Rotation paths and how fast each direction turns (degrees per step):
Each turn is a multiple of 5 degrees from 10 to 175, or 0.
Each row of a path follows its step; steps can be skipped.

step 0: [-2.90 -5.39  1.63  1.30 -1.44 -0.64 -1.38  0.49  0.91 -2.87  1.50  1.40
  0.91  0.13 -1.03 -0.25  0.19 -0.87  0.10  1.13  0.52 -0.37 -3.24 -2.61
 -3.70 -3.35 -2.00 -0.14  0.55  0.78 -0.26 -1.79  0.97 -2.99 -2.16 -2.66
 -1.12  2.70  0.61 -2.27  0.85  0.33]
step 1: [ 0.08  0.09  3.45  1.17  2.61 -3.31  2.30 -1.55  1.10 -0.75  0.51 -2.01
  5.03 -2.36 -0.50 -1.47 -1.34  0.51 -0.48  0.83  0.75 -0.92  2.15  0.15
 -2.83  2.89 -0.88 -0.47  0.83 -1.54 -1.06 -0.83  0.33 -0.84  0.95  2.19
  2.77 -3.38 -1.12 -1.91  2.25 -2.56]
step 2: [-0.19  0.01  0.12  2.29 -2.14  2.16 -0.89  0.59 -0.46  0.60  0.78  1.89
  3.20  0.54 -0.09 -0.37 -1.37 -2.05  3.20 -0.98  3.31  3.60 -4.12 -3.60
 -0.57 -0.66  0.84 -1.20  1.81 -1.37  1.71 -0.81 -0.66  1.02 -1.89  0.80
 -1.93  1.84 -1.92 -2.78  3.65 -0.33]
step 3: [-1.10 -4.81  2.51  0.59 -0.87  0.28 -0.79 -4.19  3.00  1.01 -0.34  0.23
  1.11 -0.91  0.95  0.13  1.46 -0.64 -0.72  4.34  1.69 -2.30  1.09 -1.03
 -0.95  0.67 -1.85  0.75  1.52 -1.48  2.71 -0.13  0.77 -0.97  4.78 -0.56
  1.72 -0.47 -1.19  0.21  1.01 -2.44]
step 4: [ 2.26  0.32  2.42  1.94 -0.82  0.82 -0.44  1.03 -0.71  0.16 -1.91  2.62
  2.70  2.64  0.57  0.49 -4.53  0.80 -1.19  1.39  2.80  3.47  1.27 -1.81
 -0.97  0.97  2.04 -0.14  1.39  0.69 -2.00 -0.17  0.37  4.26 -2.24 -0.13
  3.28 -0.37 -0.63 -1.91 -0.27 -2.89]
step 5: [ 1.74 -1.55  1.48  1.08 -0.14  1.68 -1.44  1.14 -0.19  0.49  0.68  1.49
 -0.24  1.62 -0.74 -0.40  3.51  1.02  3.44  3.18 -0.63 -0.95 -0.64 -2.07
  3.77  0.43  0.41  0.74 -0.74 -0.21  1.71 -3.65  1.33 -2.76  2.48 -0.21
 -0.72  2.06 -2.62 -1.85  2.02 -4.61]
step 6: [-0.65  0.00  2.80  0.62  1.24 -0.03 -2.91 -1.23  1.80  2.51 -1.87  0.33
  1.71  1.98  1.75  0.43 -2.28 -1.39 -4.13  1.48 -0.92  2.36 -1.32 -0.42
 -2.12 -2.50 -0.17  2.19 -0.61 -2.89 -0.52 -1.08 -0.36 -2.10 -0.95  0.11
  2.60 -1.08  1.36 -0.10 -3.65 -4.25]
step 7: [ 3.20  1.47  1.79 -0.24 -0.48  1.87  1.54  1.91  2.66  4.26  1.13  0.22
  0.89 -0.09 -3.02  1.18  0.17  0.67  0.69  1.08  0.22  1.03 -0.75 -1.03
  0.45  3.68  3.96 -0.78 -2.24  3.12  0.19 -2.46  2.61 -0.95  0.54  0.46
 -0.30 -1.20  1.10 -4.21  1.39 -1.03]
step 8: [ 0.41 -0.68 -0.73 -2.28 -1.81 -1.84 -2.25 -1.03  2.27  1.43  0.03  3.07
 -1.71 -3.15  2.26 -0.03 -2.24 -1.16  0.80  2.73 -1.15  3.41 -3.25  1.17
  2.54 -2.08  1.56  2.67  0.77 -1.81  0.68 -1.24 -2.23 -2.98  0.36  1.83
 -0.46 -0.41 -1.61  1.23  0.23 -3.31]
step 9: [ 2.79 -3.09 -1.58 -0.51 -0.50  0.06  0.23 -1.66  3.38  2.42  2.94  1.46
  0.80 -0.40 -1.99  1.37 -0.29 -1.90 -3.89 -0.16 -1.17  0.82  2.19 -2.16
 -2.77 -0.77  2.51  0.11 -3.58  1.84 -1.38 -0.41  1.50 -0.01  0.63 -1.62
  2.59  1.43 -1.41 -2.33 -2.58  0.56]
step 10: [ 1.11 -1.02  0.99 -1.44 -2.18 -1.92 -0.31  2.61 -0.97 -1.99 -0.27  0.39
  1.83 -3.74 -2.43  1.06 -2.61  2.70  1.40  2.68 -2.22  3.00 -2.44  1.94
  3.16 -0.11  0.80 -0.97  0.80  0.95 -4.04 -0.60  0.62 -3.19  0.25 -1.46
  2.12 -0.75 -0.24 -1.43  1.95 -0.81]
step 11: [ 2.08  0.53 -1.41 -0.85  1.68 -1.76 -1.65 -2.73  0.13 -0.24  4.32 -0.67
  2.29  0.58  0.34  1.30  0.03 -3.08  0.72 -1.16 -0.84 -0.27 -0.64 -3.64
 -1.13 -2.26 -0.36  2.74 -0.50  0.64 -0.81 -1.84 -2.07 -4.20 -0.38  3.19
  2.30  1.64 -3.86 -0.97 -0.12  0.96]
Speeds:
[-1.21  0.16  0.19 -0.47  0.01 -0.04 -0.36  0.39  0.49  0.55 -1.37  1.29
  0.06  0.28 -0.40 -0.11  0.45 -0.91  0.66 -0.22 -1.12  0.35  1.01  0.37
  0.39  0.59  0.08  0.86 -0.58  0.64  0.67  0.12  0.82 -0.30 -1.03  0.32
  0.27 -0.17  0.08 -0.04 -0.31 -0.10]	35
[-0.24 -0.06  0.00 -0.89  0.47 -0.27  0.55 -0.96  1.18  0.04 -0.35  0.52
  0.23  0.45  0.25 -0.73 -0.59 -0.42  0.05  0.11  0.22 -1.49 -1.03 -0.26
  0.15  0.15 -0.81 -0.78 -0.38 -0.09 -0.97  0.35  0.47  0.27  0.06  0.32
  0.31  0.86  0.09 -0.04 -1.50 -0.30]	130
[ 0.81  0.61  0.97  0.21  0.24 -0.07  0.29  0.17 -0.48 -0.33  0.14  0.50
 -0.15 -0.47  0.12 -0.38  0.34  0.37 -0.19 -0.11 -1.10  0.56 -1.46  0.04
  0.79  1.62 -0.61 -0.32  0.29  0.84  0.09  0.11 -0.46  1.10 -0.38  0.39
  0.34 -0.46 -0.86 -0.64  0.05  0.34]	125
[ 0.10 -0.40 -1.06  0.18 -0.56 -0.52  0.70  0.04  0.85  0.44 -0.25 -0.82
  0.95 -0.45  0.05 -0.29  0.63  0.90  0.54  0.19 -0.62  0.41 -0.01  0.84
  0.65  0.47 -1.25  0.31  0.50 -0.41 -0.23 -0.18  0.08  0.14  0.28 -0.32
  0.33 -0.75  0.39  1.19  0.08 -1.32]	160
[-0.84  1.04 -0.52 -0.39  0.21  0.36  0.95  1.23  0.14 -0.12 -0.48 -0.23
  0.37  0.03 -0.39  1.13 -0.43 -0.38  0.31  0.31 -0.71  0.15 -0.05 -0.60
 -0.61  0.64  0.70 -0.55 -0.41 -0.26 -0.71  0.70 -0.53  0.83  0.82 -0.81
 -0.37  0.56 -0.38 -0.25  0.56 -0.93]	135
[-0.23 -0.10  0.68  0.22 -0.01  0.33  0.59 -0.30 -0.94 -0.26 -0.06 -0.05
  0.17 -1.34 -0.66 -0.66  0.13 -0.70 -0.38 -0.04 -0.02 -0.96  0.74  1.00
  1.34 -0.02  0.90 -0.54 -0.01 -0.60  0.31  0.73 -0.46 -0.50  0.91  0.34
  0.25 -0.43  0.23 -0.62 -0.42 -0.98]	170
[-0.02 -0.22  0.18 -0.72 -0.64 -1.04 -0.62 -0.47  0.37 -0.95  0.63  0.58
  1.12 -1.18 -0.17  0.23  0.18 -0.54  0.66 -0.76  0.39  0.83  0.33 -0.29
 -0.24 -0.16 -0.66 -1.10 -1.21 -0.28 -0.15  0.79  0.16 -0.03  0.23 -0.25
  0.11 -0.58 -0.32  0.04  0.63  0.71]	40
